Each path below is one point turned by a fixed rotation once a step. After each direction that follows a path, write how fast that rotation turns it, in degrees per step (0 if it stays still).
Each turn is a multiple of 5 degrees from 10 to 175, or 0.
Each row of a path follows its step; steps can be skipped.
path 1
step 0: [ -2 -10  -5  21   2  -3   5   0   8  -4   3  -3  15  -2   1   6   3  -6
   4   5  -8  16  -5 -11  10  -9  -3 -14 -13  -9   0  14 -12  -5  -6   5
   5  -2  -1   2   6   8  -1]
step 1: [  4   2  12   6  -1  11   1 -22  -9   4  -3  15  -4  -4  -6   4   5   5
  -5 -11   4   3  -6  -4  -7  12   6  -2   9 -15  -7  11  12   3  -4  -5
  -4  13 -13   0   5   1  -4]
step 2: [  4  -5   0 -13   8  -2  -1  -9  12   2 -16   0  -3  -4   1  15 -18  -2
  -4  -4   1   4  -3  -2  -2 -10   7   0  -2  -2  -4 -12   3 -14   8   0
  12 -18   5  11   1  -5  -8]
step 3: [  4   5   2   5   4   1 -17   1   1  -3  -2   1   5   6  -6 -14  -5 -12
  19   3 -10  -8 -12 -11  12 -20   1  -5   4  -7  -5   8  -4  10  -9   3
   4   8   3   6  -6   0  -4]
step 4: [  1   1  18  -3 -13   7   6  -7  -5 -10   0  -7  -8  12   9 -11  -2  -1
  -6   7   7   9 -15   3  -3  11  -3 -11  -4  -9  11  13  12  -4   2  -1
  -4  -7  -2   8   9  -7   0]
step 6: [-14  11   4  -5  -2  14  -8  -3  -1  14  12  20   5   4  10  -5  -9 -18
   6  -3   1  -4  -6  -1  -2 -10   5  -1  -7   5   3  -7   0  -6 -13  -1
   1   5  -5   3  -3   9  -3]
step 7: [  3  10   9   8   1   0   6 -11   7  -4   0  -5   9  -1   5 -10  -5  -3
   1  10  10  -4  16   4  10   5   6  -5   9 -14  14   6   4 -10  -1   0
  12  -7  16  -7   4 -13   3]
step 9: [ -2   4  -1   7   0  12  14 -13  -5   9   0  16  -1 -13  -8  -8   6   5
  -9   0   6   6  -6 -11   4  -6   0 -17   0   0   3  -5   6  -8  -1  -7
  -1   1  -6   5 -11  10 -16]
step 10: [ 11  -7   2  14  -2   1  -8 -10   3   4 -13   7   0   6   3  12 -15  -6
  -3 -13  -2   4   1  -6   5  -9   0   1   5  -9   2  -2   0 -10  -2   1
  13 -12   2 -12  20  -4   8]
step 11: [ -6  10  14  -6   7  -7 -12  -4  11  -4  -5  -2   5   7   0   2   5  -2
   7  -3  -2   3  -7   1  -2  -8   8  -4   2 -20 -21  13   1  -3   4  -5
   0   8  -5   8 -16  -9  -7]
Directions:
[ 2  4 -3  1 -1 -6  0 -2  2 -4 -1 -1  2  4  1  3 -2 -1 -2 -1 -1  4  0  1
  1  5 -3  2  3 -3 -2 -9  3  2  0  0  1 -4  4  2  1  0  2] | 130
[-4  6  3  1  2  2 -1 -1  1 -3 -2  0 -1  2  0 -3  2 -4 -1 -7  0  2 -1  0
 -3  2 -2  2  2  3  1 -1 -3 -2  1  1 -6  6  0  2  1 -2 -5] | 145
[ 1 -3  4 -7 -2 -3  0  2  4 -4 -2  3  5  0  3 -5  0  0 -2  3 -3  4  1 -1
  4 -1  1 -1  4 -2  3  1 -3  2  2  2 -2  2 -2 -3 -1  1  0] | 90
[ 0 -1  3 -2 -3  4 -2 -3 -1 -3  5 -2  2 -4 -3  6  2 -1 -4 -2 -3 -1 -2  0
 -4 -2  2 -1  3  0  5 -4 -1  2  3 -3  3  0 -1 -3  1  5 -1] | 90
[ 0  4 -2 -2 -1  2 -4 -3 -2  3 -1  1 -1  2  6  4 -1  6  1  2  2 -2 -1 -3
  3  4 -2 -5  0  0  2  1 -3 -1  7  3  0  2  3 -1 -1  2 -2] | 140
path 2
step 0: [ -2  -3 -14  -9   7   6   7 -14  -4  -4   5   8  -9   3   3   6 -17   3
   9  12  10  11  14  -4  12  -7   0   6  18  -3  -6  -3   5   9   4  -6
   7  17 -16  -4  -7   2  14]
step 1: [  1  11   0   3   1  -4  -6   1  20   9 -11   1  -2  -6   8  -2 -15   1
  -9  17  10   2  -6 -17  -6  -2   9  -4   3  -4  11   2  -7  -5  15 -13
   2  23   0   3   3  14   4]
step 2: [ -4  -2  -2 -10 -11  24  -2   0  -2   2  -6  -6  -9  -3   3 -12   0  17
  -2  15  -2   2   6  -3  -2  13 -13  -2   2  -2   2  -2  15  15  -5 -13
   0  16 -13  -7  -4  17  -1]
step 3: [  7   8  -5 -13  -4 -15   8   0 -18   0 -18   6  -9  14   8  11   0  -1
 -16  10   5   7  -2 -14  -7   5   6  -5  11 -10  11  10   5   2  -6 -17
   4   2  -1   2   5   9   2]
step 5: [ -4  -3   1  -4  -1 -24   5  -4 -10  -5  -4   2  -3   4   8   6  -3  16
  -8  14   0 -12  12  -1  -6  15 -11   8   3  10   5  -5   5  10   0  -1
   5  17  -4  21  -3  -7  16]
step 6: [ -9  17  13 -14   2  -1  -1  -3   2  12   7  28  -4   4   2  10 -12   2
  -1   0   4   8   7  -6  10  15   3   7 -13  -6   3  -4  -5   6   8 -10
  19   4 -11  -2  -5   3   6]
step 7: [-19  -3   2   4  -3   9   6 -11  -4  11 -12   2   0   0  15   6 -10  16
  -1   1  12 -11  -7  -4   9   8   7   6  12   6  -9  11   9 -11  12  -5
  -2  19   0   4  -8   3  16]
step 8: [ -7   6  -5  -8   5   5   9   2   6  19   0  -5 -18  -6  -5   2  -2  12
  -5   7  11  14  -4 -13   0  14  -9  -3  -3   7  15   6 -13   9  -4 -21
  -1   3   4   6 -16  -1   6]
step 9: [  4  -2  17   7 -10   8   3   7 -12   9  -6  13  -5   8   8   6  -6  14
  -8   8   7  14   6  -6   1 -12  10  -7   1  16  -2  12  20  14  -2 -11
  -2  10  -1  -8  -9   1   0]
step 10: [  8  15 -12  -7   3   0   6   0   4  -6  -2  -3 -15  22   4   7   1   6
 -11   7  18   6  -7  -8  -1  -2 -16   2  -7 -11  -4   7  13   5  12   0
  -2  13   9  12 -19  -2   2]
Directions:
[ 2 -4  1  5  2  1 -2  4 -4 -3 -4  1 -1  3 -2 -3  3 -2  2 -3  1  3  2 -3
  0  1  0 -1 -2 -3 -1  3  2  3 -1 -2  4  2  2  8  1 -4 -3] | 60
[-4  1  0  2 -2  5  3 -3  1  2  0 -2  0 -2 -1  2  4  3  5  4 -3 -1 -2 -6
  6 -2  3 -5  0 -2  2 -5 -1 -2  0 -2  3  1  1  2  5 -1  1] | 60
path 3
step 0: [  5  11   4  -3  13  11 -14  10  19 -12   1  -1  -8 -21  12   4  12  -9
   0   4  -6   1   5  -1  -7   4  -7   9 -15 -14   4   7  -3   9   4  -6
   0  -5 -15 -14  -2  -8   9]
step 2: [  5 -16   4  -1  -6   2  10 -13   7   2  14  -1   3   2 -11  -7  17  19
   9   5   3  11  10  -2  -8  -1   3   5   7  -2  13   3  16   4 -12  -3
   9  -4  -6 -10   0  23   8]
step 3: [  4   4  -2   6 -11   0   1   0   7  -5   6   0  -5  -2   0  12  15  22
  -6   7   7   5   3   2  11 -13 -11  -1   6   9   5  -8 -15   5   5 -12
  -3 -23  -2  16  11  14  12]
step 4: [ -1  12   6   5  11  12  11  -1  16  -2   5   1  -2  -2   8   2  -5   3
   9   9  -7  -3 -12 -11  19 -13   7  -2  -3 -17  10   3 -23  -2 -11  -1
  -6 -17   6  -4   0  -7  12]
step 5: [ 15  10  11  -1   0   9   8   4   8   0   4  25   5   4 -12   5  -4   4
   7  -5  -7   0  -4 -15   4   3  -6  10   5  -1   3  21  -1 -19  13   6
  -4  10  -2  -2   5 -15  15]
step 7: [-10  -2  -5  15 -17  -4  -5   8   9   1 -11  -6   4   3   0   4  15  -5
  22  11   1  -5   6   9   4   7 -11  17 -12   2   0  -5 -12  11  10  -2
   8  -1  -9  -8   9  10  16]
step 8: [ -3 -11  -8   9  -1  -2 -12   0  16   0  -2   8  10  -1  -5  -4  24   9
   4  -6  -7  11 -23   2   8  -6   4   5  -8 -18  10  -8  -6  11  -8  -6
  -2   0 -14  -2 -11 -10   2]
step 9: [ 19  14  -8  -5  -9  -7  -7 -12  18  -7  10  -4   6 -15   2   2   1  25
   4  -7  -2  12  -3  -2   4  -1   4  -4   8  -9  -8  11   3   3  -6   3
   4  15  -3   2  -3  -2  19]
step 10: [ 18   2  -1  -1  -6   3   2  11   4  -4  15   7 -15 -14   2  23   2  -4
  12  -2   6  11   5 -12   7 -12  12  -4   8   0  14   0   6   9   2  -2
   9   4  14  -9  10  14   2]
step 11: [  0   3   9  11  -2  -2  14   4   8 -13   7  22 -11   5   1   7  -6   5
   3  19  13  -8  -4  -1   8  13  -4  17  15  -4   6 -11 -10  10  -2   6
  11  -7  -6  -9   9   6   0]
Directions:
[-1 -1  1  1 -2  1 -1  5 -2 -2 -1 -6 -4 -2  9  4  2 -1  2 -1  0  0  7  0
  0 -3  1 -1  0  0 -3 -1  1  2 -1 -1 -3 -2  2  2  4 -3  4] | 110
[-2  2  2  1  3  2  2 -3 -2 -7  2  4 -4 -2 -2  3 -2 -5 -2  2  0 -1  2 -4
 -2 -2 -6  1 -2 -1 -1  3 -2  2  1  1  4  5  2 -3  2 -4 -2] | 65
path 4
step 0: [ 14  -4 -10 -12  -9 -10   1 -13  -7  -7 -14   0   2   1   6  -6  11   1
  -9   0  -5  -1  -6  -8  -2 -15  12  -1   8   7  -3  -5   4  13   5   8
   4  15   7  15 -13  10   0]
step 3: [  9   4  -1   3  -5  -2   4   5  -2  -3   1 -10  -4   4 -11  -4  20 -18
 -12   3 -10   5  -7  -5  -2  -4   1 -13  19  -6 -10   6  -3  -6  10   1
   7  14   4   7  -2 -10  16]
step 4: [  0   9  -2  -2  -7   3  24  -8  -1   4 -21   1  -4  -3  -3   5  -9   2
  -1  10  -9   5  -3  -1   6   4   3   7  10  -4  10  -7  -7 -10  22   2
   7   8   3  10  15   0   8]
step 5: [ 25  -3  -4  -8  -3 -15   6  -7  -5   1   6   2  11   1  -1   0   0  -2
   7 -10 -12   1  -9  -6   4  -3   5  -8  13 -18 -11 -20 -12  -8   5   0
   2   7  -1  -3   6   0   5]
step 6: [  4 -13   5   0   8   0  11 -10   7 -16  -4 -14   1  -3 -14   5   1   7
  -6   4   4   8 -11   4   8   1   7 -18  22  -9  15   0  -2  -2   3   5
   4   4   2   8   6   7   0]
step 7: [ 19   8  -1  -3 -13   1  -5  -1  -2  -8 -16   1   1  13  -6   7   1   1
  -4   6   2  13  -8   4  12   8  10   4   0 -15  -6  -1  -6   8   0  -4
   6  17  -4  -8  18   7  -6]
step 8: [ 22   9   0  -8   0 -16  -7 -16   1 -15 -10  -5   3  -2   7  -3  -3  -9
 -12   1  15   2   2  -1   4  -5  15 -11  13  -1   1  -7   6   0  10   3
 -10   2   2   8  -1   3  11]
step 9: [ 14   8  13   4 -11   1  -6  -5   1 -18  -4   1   9  -5   5   6  -7   5
   6   7  -6  15  -6   7  -6  10 -11   2  17 -12   4   4  10   0   6  -8
  17   0  -9  11   2   3   9]
step 10: [ 23  12   6   1  -7  -7  -1  -4  -7 -17 -10  -5  -4   5  -9  -7 -11   9
   8   7  -4   0 -14   1   7  -8   5  -1   0  -5  -3  11 -10  -3   2  -7
 -12 -10  13  -3   3 -11  11]
step 11: [ 13   7  -3  13  -3  -3  -2   0   1 -13  -4  -7  -5  12   4   9   2  -1
 -23   3 -17  -5  -3  -6 -14  -7  -2 -12  16   0   1   6  -3  -5  -3  -4
   3  -1  -7   7  10   6  16]
Directions:
[ 3 -4  1  0  1  0  8 -1  3 -1 -1 -2 -2  5 -1 -3 -2  1 -1 -3 -6 -2  3 -5
  0 -3 -3  0 -1 -1  1 -3 -3 -2 -2 -2  3 -4  1 -2  0  5 -3] | 55
[ 0  5 -3  3  0  1  1  1  0 -5  1  2 -4 -2  2 -4  4 -2  1 -1  2 -4  0  1
  2  0  1 -6  3 -1 -1 -5 -5  2 -3  3  0 -2 -1  1 -6  1  2] | 140
[-1 -3  2 -1 -1 -1  1 -2 -2  1 -3 -7 -3 -3 -2 -1 -4  0  3  1  4 -4 -1 -4
  2  0  5  1 -3  2  5  1 -1  4  4  4 -1 -4  2  2 -1  0  3] | 175
[ 1 -5  4  5  1  1  1  6  0 -3 -2  3  2  1 -4 -3  1 -1 -3  2  2  2 -5 -2
 -2 -2 -2  0 -5 -3  4  2 -2  1 -3  2 -4  5  1  1  0 -2  2] | 95
[ 6  3 -3 -2  0 -3  1 -3 -1  5 -3  4 -1 -4 -1  0  2  2  2  1  1 -2 -2 -3
  1 -3  1  2 -5 -4 -3  2 -2  2 -1 -2 -5 -2 -2 -5  1 -2 -2] | 135
path 5
step 0: [ -4   4  17   6 -12   6  13  -2  10   4  -2  -1  13  -4   1  -2  -7   1
  -9  -5  -5  -6  13   7  16  -6  -9   8   9   3  -5   1   0  11   3  -2
  19  -1 -14 -14 -10  13   7]
step 1: [ -5  -5  -1 -11   0  -5   4  -9  -7   4  11  -7   1 -19   0 -15 -11 -12
   7  10  -6   9  -3  -3   3  10  -3  12 -12   5   1 -16  15 -15   1   0
   2   2 -16   5   0  -6  -8]
step 3: [-17   3   1  -4 -16 -10   0  12   0  11   6   3 -11  -3  -4  -8   9 -10
 -11  -8 -12  -6   3  -4  -4  -9  -5  11   3   9  -3   6  -9   1 -15   4
   6  -2   2  13  -6  -4 -24]
step 4: [ 10 -11   5  -7   3   0  -2   8  -1  -5   2   7  -2   0   1 -22 -15 -18
  13  -3   5   6   3 -17   3  -2   2  -1   8  -9 -10  16   5   2   1  -5
   5  10   7   0  -9  19  11]
step 5: [-14  12   6  11 -14   9   5  -2  -7  -4  10   8  26  -1  -3  -6  -7   6
   8   3 -13   2  10  -2 -10   5   4   2  -4  10   9   1   7   7   2  19
   1  -3   6  -7  -8   7  -8]
step 6: [ -8   5  14  -9   0   0   1 -17  -5  13   1  -6  -6   6  11  -1  -1 -12
   8  -3  -9  -2   9   6   4   0 -23  14   4 -12   6  -3   8   4  11 -16
   0   4 -12   4   8  12  -2]
step 7: [ -3   8  -7 -10   3  -8   5   5 -14  -5  -3   2   3 -14  -2  -6  11   2
   2  -1  12   1 -16  -4   0   4   0  10  -3   3  12  16  14 -11 -12   7
   3   4 -21 -16  -8   6  -6]
step 8: [ -3  12   2   7 -10  -2  -7   4   1   3  -9 -13  -6   4  -2 -14 -12   5
  -7   7   4  -1  12  -3  -4   6 -10  11  16   7 -13  -6 -16  -7 -12   4
  -2 -13  -6   5  -4  21   0]
step 9: [ -6  -2 -15  -5   8   2  -2   7  -3   6   7   7  -4  -9  -6 -19  -6 -16
   2   7 -13  -5   7 -14   4   6   0  -5   9  -5   5  20   6  -4  11   2
  -1  -8   2   6  11  -9 -19]
step 10: [  4   3  -4   0 -15   4  -4   0 -18 -10 -22   8  10  12  -6   4   1  -4
  11   0   5  12  13  -7   1   3  -6  10  -6 -12   3  12  -3  13  -5   0
  -3  11  14  -1  -8  12  -4]
Directions:
[ 3 -3  0 -1 -1  2 -2 -1 -3  0  3  1  3  2  3  1 -3  0 -1 -5 -2 -5  0 -2
 -3  2 -1 -4 -3 -1 -2  1 -1  7  4  1 -1  4  3  0 -5  3 -4] | 60
[-7  3  3  0 -1  2 -1  0  2 -2  3 -2  0  3 -1  2  4  1 -2  0 -2  2  4  0
  3  1 -3 -5 -4  4 -6 -1 -5  1  0 -2  4 -3 -3  1  2  4 -3] | 135
[-1  2  2 -1  1 -3  6  1 -2  1  2  3  4 -1 -3  2 -1 -1  3  7  2 -1  3  3
  2 -2  4 -3  2 -2  2 -3  2  6 -1 -5  2  2  3  2  0  3 -1] | 65
[-1  0  7 -3 -2  8  0  3  1 -2  0 -1  3 -2  3  2 -1 -3  5 -1 -1  2  0  5
 -3 -3  0  0 -2 -1  2  6  0  0 -1  0  0 -4  4  1  0 -2  4] | 60
path 6
step 0: [ -8  -3 -13 -10  19  -6  -3  11 -16 -15   3  -4   2 -10  14   7  -5 -10
  -3 -10   2  11  10  -3  -6  10  -9 -11  -4  17 -12 -10 -16  -9  15   3
 -10   3   1  -8  -2   0  -2]
step 1: [  6 -18  -1  19  -7 -10   5  11  -5   5   1  -2  17   0 -12  14   8   4
   5   3   1   5  12  -6   1  -6   3  -2  -1   1   9 -13  -3 -23  -7 -13
   8   5   9  14   2  12  15]
step 2: [-17  -6  -2   0 -10  -1  -1  12  -7   3 -13   0  -5  11  -6   2  -2  11
   1 -20  -1 -18 -23   3  -3  -8  -5   8  13 -19 -18   1  12   0 -10  -1
  -2   3  -3  14  -3  -6  -3]
step 4: [ -9  -1  -1  -4  -2   5 -11   7  10  -1 -14   9  -8   5   1  -8   1 -22
  -5  18 -13   9  -2 -25   0  -4   2  -5  -5   3  10  13 -11  -5  17 -10
  11  -8   1  -9   0   9  -7]
step 5: [ -3  -8   6   8   0  -1 -17   5   8 -11  10  13  13   0   3  -2  -1   0
  19   0  16 -11   5  -6   6   6  -2   3 -20  12  -7  -6   9   4  -4   8
  15  10 -22  -2   6   6 -11]
step 7: [-10   3  -9   8   9  -2 -16   1  -4  -1  20 -13  -7  -3   7 -11  16  12
 -13   8 -16   9   1  11   4  -6  12  11  17 -12   0   3   3   4  -3   3
   3   6  10  -5 -17   1   5]
step 8: [  8  -6  -1   8  -3 -14  -7 -13  -3   4  -1  -3  -4   3 -15 -17  -8 -23
   6   4  -4  -7   6   7   2  10  -5  -5   5 -11 -12  -2 -22  13   0  -6
   7  -1   5  -4  10 -22   9]
step 9: [ -4 -11   5 -11 -16 -13  21 -11  -5 -13  12   5   4  -7   0  -5  -3 -15
 -14  -3  13 -10   8  -8  -8   2  -7  -5  -4  -2   6   8  10 -17   1   8
  -1  -9   4  -6  -2  -1 -20]
step 10: [  5 -10  -2   1   6  -7  11   4   4   8 -19   5  19  -1  10  16  -7   8
  -4  14  -2   8  -2   9   8   1  21   3  10   9  -6  -7  15   7  -7   2
  -1  -7   3  -7  12  12 -18]
step 11: [ 14   2  -7   3  -1   3  -3   4  11 -12  -3   6   1  -9  -8   2   5  11
  -8  -2   2  -7 -31  -4  18   3  -1 -16   0  -1   4  -3  -3  20  -4  -6
 -11   6  -1  -3 -17   7  18]
Directions:
[ 3 -6 -1  1 -2  1 -4 -5  0  0 -5 -3  3  3  0 -1  0  1 -1 -2 -1  4  0  1
  1  3 -4  0 -4  2  4  4  2 -1  3 -1 -3  1 -1 -5 -1 -2 -8] | 70
[-1  2 -1 -1  1  3 -4 -2  3  5  5  1  2  3  3 -1  1 -1 -3 -3 -2  1 -4 -3
  1  2 -2  3 -2  5  0  5  0 -2 -4  3  4 -2 -1  0  6 -1  5] | 40
[-4 -1  2  4  4  2  5 -1  2  8  2 -3  4  2 -1 -5  1 -1  2  2  4  3  2  1
  1  4  0  1  0  0  2 -6  2  2  0  2  0  2 -2 -1  0  1  0] | 160
[-1 -1  0 -2 -2  8 -2  0  5  4 -3  1  0 -2  3  2 -2 -2 -1  0  3 -6 -3 -4
  2  0  5 -2 -1 -2  2 -2 -3 -1 -4 -3 -3  3  2  0  0  2 -4] | 45
